Questions about the row below.
1) Find the second entry from the left.
2) Find the last entry.
3) Find the 5th entry from the end.
[126 136 127 157 126 127 126 156 157 126]
1) 136
2) 126
3) 127

Read these off the table that follows.
1) What is the entry at the centre?
2) What is the entry just right of the centre entry?
3) What is the entry just left of the smallest entry?
4) What is the entry just left of the largest entry?
((134, 126, 126, 127, 123, 138, 133, 131, 127), (125, 131, 123, 131, 119, 137, 131, 122, 132), (122, 139, 124, 124, 127, 152, 132, 146, 129), (130, 128, 132, 129, 124, 123, 132, 127, 133), (130, 123, 125, 131, 131, 134, 129, 127, 126), (128, 124, 131, 125, 120, 122, 127, 135, 135), (128, 134, 131, 133, 137, 125, 130, 126, 126), (131, 129, 118, 126, 126, 138, 125, 128, 130), (127, 117, 125, 125, 125, 136, 125, 117, 128), (124, 136, 122, 130, 129, 136, 124, 131, 130), (132, 109, 130, 128, 137, 139, 130, 131, 128), (130, 136, 126, 129, 125, 124, 129, 126, 133), (127, 136, 125, 136, 126, 130, 137, 119, 124), (126, 138, 127, 132, 131, 128, 127, 122, 125), (132, 141, 129, 128, 120, 122, 130, 116, 126))
1) 126
2) 138
3) 132
4) 127

Read these off the table that follows. Counting starts at 1.
1) Give the entry at row 1, column 1.
2) Give the entry at row 1, column 2.
3) Give the entry in the bottom-left corner.
4) Give the entry at row 2, column 3.
5) Give the bottom-right entry.
6) Give the entry directly below 125.
7) Give the entry in row 3 and column 2.
8) Give the entry at row 1, column 3.
120,144,122,122,121,120
135,140,142,141,137,136
129,138,147,146,131,130
126,125,147,147,127,127
124,120,150,151,124,124
145,137,119,118,144,145
126,139,145,145,128,127
131,134,132,132,131,131
132,135,138,138,133,132
132,134,109,109,130,131
136,136,133,132,136,136
132,113,120,122,130,132
120,142,141,141,122,121
1) 120
2) 144
3) 120
4) 142
5) 121
6) 120
7) 138
8) 122

Read these off the array that follows. Indices start at 1.
1) Give the entry at row 1, column 3.
2) Give the entry in row 3 and column 1.
3) Give the entry at row 1, column 1.
4) Give the entry in row 1 and column 2.
5) Give the largest entry.
6) Give the entry in row 3 and column 2.
7) Give the entry directly below the centre entry.
8) Give the entry directly below 152.
[[129 145 131 129 148 122 123 119 131 126 146 127 129]
 [122 122 138 127 151 134 123 134 116 138 124 130 132]
 [127 149 127 129 146 114 134 122 128 121 146 134 119]
 [121 131 139 115 139 128 135 141 123 128 121 117 124]
 [130 129 127 127 118 129 154 115 125 113 118 137 108]
 [111 126 143 128 130 116 140 122 124 128 132 117 131]
 [130 145 130 129 143 120 130 125 131 132 150 128 132]
 [105 126 146 123 130 118 140 123 122 130 130 118 136]
 [110 124 145 131 125 119 135 122 117 133 126 118 134]
 [124 147 132 123 151 115 132 124 131 127 147 126 121]
 [131 124 120 128 120 124 138 126 139 131 125 113 138]
 [131 141 127 130 113 135 152 114 133 116 120 138 106]
 [131 124 122 120 119 124 139 132 138 137 121 115 137]]
1) 131
2) 127
3) 129
4) 145
5) 154
6) 149
7) 140
8) 139

arr =
134  121  122  115  143  119  126  134  120  111  113  134  131  124  139
131  115  119  120  128  138  134  142  144  137  119  124  112  123  128
149  124  114  129  124  120  124  140  128  132  133  144  132  140  137
140  125  119  130  128  128  143  142  127  133  145  140  118  131  141
135  127  116  136  122  116  132  140  137  140  129  137  144  136  142
133  119  120  129  150  122  129  135  123  114  111  134  132  126  135
137  120  120  121  144  119  123  134  121  112  112  136  133  127  136
145  122  113  134  131  118  120  138  130  129  121  141  140  139  134
The entry in the top-left corner is 134
The fifth entry, reading row by row -> 143
The bottom-left entry: 145
Find the 3rd entry on the diagonal from the top-right corner.
Answer: 132
The bottom-right entry: 134
The smallest entry in the first row: 111
The second entry in reading order -> 121
The top-right entry -> 139
The bottom entry of the column that holds the largest entry -> 131
The 3rd entry in reading order: 122
Find the smallest entry in the last row.
Answer: 113
Find the second largest entry.
Answer: 149
Find the maximum.
Answer: 150
Find the entry directly below the largest entry.
Answer: 144
The second entry on the main diagonal: 115
Find the first entry of the largest entry's row.
Answer: 133

grid = [116 147 142 142 138 107 146 111 142 142 146 147 142]
The entry just right of 138: 107
The entry at the centre?
Answer: 146

[[100 114 141 104 111 112]
 [118 115 102 112 143 146]]
Read off the top-right entry.
Answer: 112
The bottom-right entry -> 146
The entry just left of 111 -> 104
The second smallest entry -> 102
The entry just left of the largest entry -> 143

Questions about the matrix below.
1) Report the 2nd-last entry, reading row by row.
2) Report the first entry in reading order.
3) Report the maximum.
4) Report the largest entry in the last row.
5) Report the first entry in the row that holds the largest entry.
6) Report the third entry, reading row by row.
7) Report the 4th entry, reading row by row.
8) Report the entry in the bottom-left corner.
[[142 123 134 142 117 114 117 127 142]
 [119 148 121 119 126 121 132 147 119]
 [128 136 119 128 131 128 134 134 128]
 [128 121 125 128 136 139 133 119 128]
 [140 126 103 141 145 140 147 119 140]]
1) 119
2) 142
3) 148
4) 147
5) 119
6) 134
7) 142
8) 140
